Look-ups in named tables: a row name and a column name give one cell, copied from the table.

zosa
cols = filote, zil, dek, zizub, gabodud
lam: [152, 138, 136, 176, 114]
rugazas: [210, 93, 112, 187, 118]
sidus: [164, 174, 155, 186, 165]
zut: [120, 181, 169, 130, 62]
bov: [194, 91, 113, 177, 102]
pimotuf: [134, 219, 196, 203, 166]
rosipek: [175, 249, 114, 214, 152]
fip: [178, 113, 149, 158, 160]

What is the zizub of zut in zosa?
130
What is the zil of bov in zosa?
91
What is the zil of sidus in zosa?
174
What is the zizub of bov in zosa?
177
What is the zizub of fip in zosa?
158
What is the zizub of pimotuf in zosa?
203
What is the filote of sidus in zosa?
164
What is the dek of bov in zosa?
113
Row with the largest dek: pimotuf

sedi:
	nir	goz	turigu
kog	3.380	7.076	7.262
vezev	8.348	7.574	7.962
dufubad	6.309	5.488	5.674
vuke	8.099	7.562	7.813
mab	7.535	7.882	7.568
posur	7.638	7.172	5.915
papano	1.756	5.703	7.616
pes	7.517	7.426	4.665
tig	8.423	9.062	7.315
budog	1.543	1.694	7.135
terube	7.194	5.440	6.118
kenufe	6.963	6.926	4.983
fesu	7.584	7.968	5.247
lisema	8.603	8.165	7.427

What is the nir of vezev in sedi? 8.348
What is the nir of tig in sedi? 8.423
What is the turigu of vuke in sedi? 7.813
What is the turigu of budog in sedi? 7.135
What is the goz of kog in sedi? 7.076
What is the goz of lisema in sedi? 8.165
Which row has the largest nir? lisema

Table gimez
|  | pemafi | livosu | bedof | vanaru | nuz | daz | konezup | sotapi |
|---|---|---|---|---|---|---|---|---|
| vilifu | 159 | 114 | 121 | 116 | 174 | 156 | 99 | 65 |
| rugor | 96 | 161 | 135 | 112 | 117 | 194 | 170 | 147 |
| rur | 139 | 47 | 95 | 149 | 91 | 134 | 71 | 101 |
| bak | 115 | 163 | 91 | 146 | 198 | 165 | 154 | 107 |

vilifu, sotapi -> 65
vilifu, nuz -> 174
rur, vanaru -> 149
bak, sotapi -> 107
rur, bedof -> 95
bak, livosu -> 163
vilifu, daz -> 156
bak, daz -> 165
rur, nuz -> 91
rugor, bedof -> 135
rugor, daz -> 194
rugor, vanaru -> 112
rugor, pemafi -> 96
vilifu, bedof -> 121
rugor, nuz -> 117
Which row has the largest pemafi? vilifu

ged
|  | zimesa | tukule | ded | bipuba | tofire |
|---|---|---|---|---|---|
| fer | 120 | 175 | 223 | 102 | 177 |
| nabob | 119 | 175 | 223 | 102 | 176 |
| ner | 156 | 166 | 129 | 35 | 139 |

What is the bipuba of ner in ged? 35
What is the tukule of ner in ged? 166
What is the ded of fer in ged? 223
What is the tukule of fer in ged? 175
What is the ded of ner in ged? 129
What is the tofire of nabob in ged? 176
What is the tofire of ner in ged? 139
What is the bipuba of fer in ged? 102
What is the zimesa of ner in ged? 156
What is the ded of nabob in ged? 223
What is the zimesa of fer in ged? 120
What is the zimesa of nabob in ged? 119
What is the tukule of nabob in ged? 175
What is the bipuba of nabob in ged? 102
What is the tofire of fer in ged? 177

vutav:
columns: bepezu, dabide, ruvisik, mekan, gutame, rop, maro, lif
kinopi: [149, 157, 158, 147, 90, 180, 127, 85]
zep: [117, 142, 149, 169, 127, 170, 160, 119]
sesoki: [173, 161, 143, 136, 155, 148, 150, 142]
raluta: [125, 158, 196, 155, 152, 137, 149, 108]
lub: [159, 165, 140, 128, 158, 148, 154, 147]
gomopad: [118, 138, 146, 165, 127, 172, 165, 118]
pigige: [140, 166, 153, 172, 109, 146, 128, 63]
kalomi: [154, 150, 162, 134, 80, 198, 127, 97]
genos: [132, 155, 185, 158, 152, 156, 142, 113]
gezegon: [126, 160, 195, 156, 152, 139, 149, 109]
som: [116, 148, 152, 172, 127, 169, 158, 120]
zukup: [171, 147, 143, 136, 156, 148, 151, 142]
sazaver: [117, 131, 151, 170, 127, 170, 159, 119]

What is the gutame of kinopi in vutav?
90
What is the dabide of sazaver in vutav?
131
What is the dabide of raluta in vutav?
158
What is the dabide of pigige in vutav?
166
What is the gutame of raluta in vutav?
152
What is the lif of kalomi in vutav?
97
What is the bepezu of gomopad in vutav?
118
What is the gutame of som in vutav?
127
What is the lif of zukup in vutav?
142
What is the dabide of gezegon in vutav?
160
What is the dabide of kinopi in vutav?
157
What is the lif of gezegon in vutav?
109

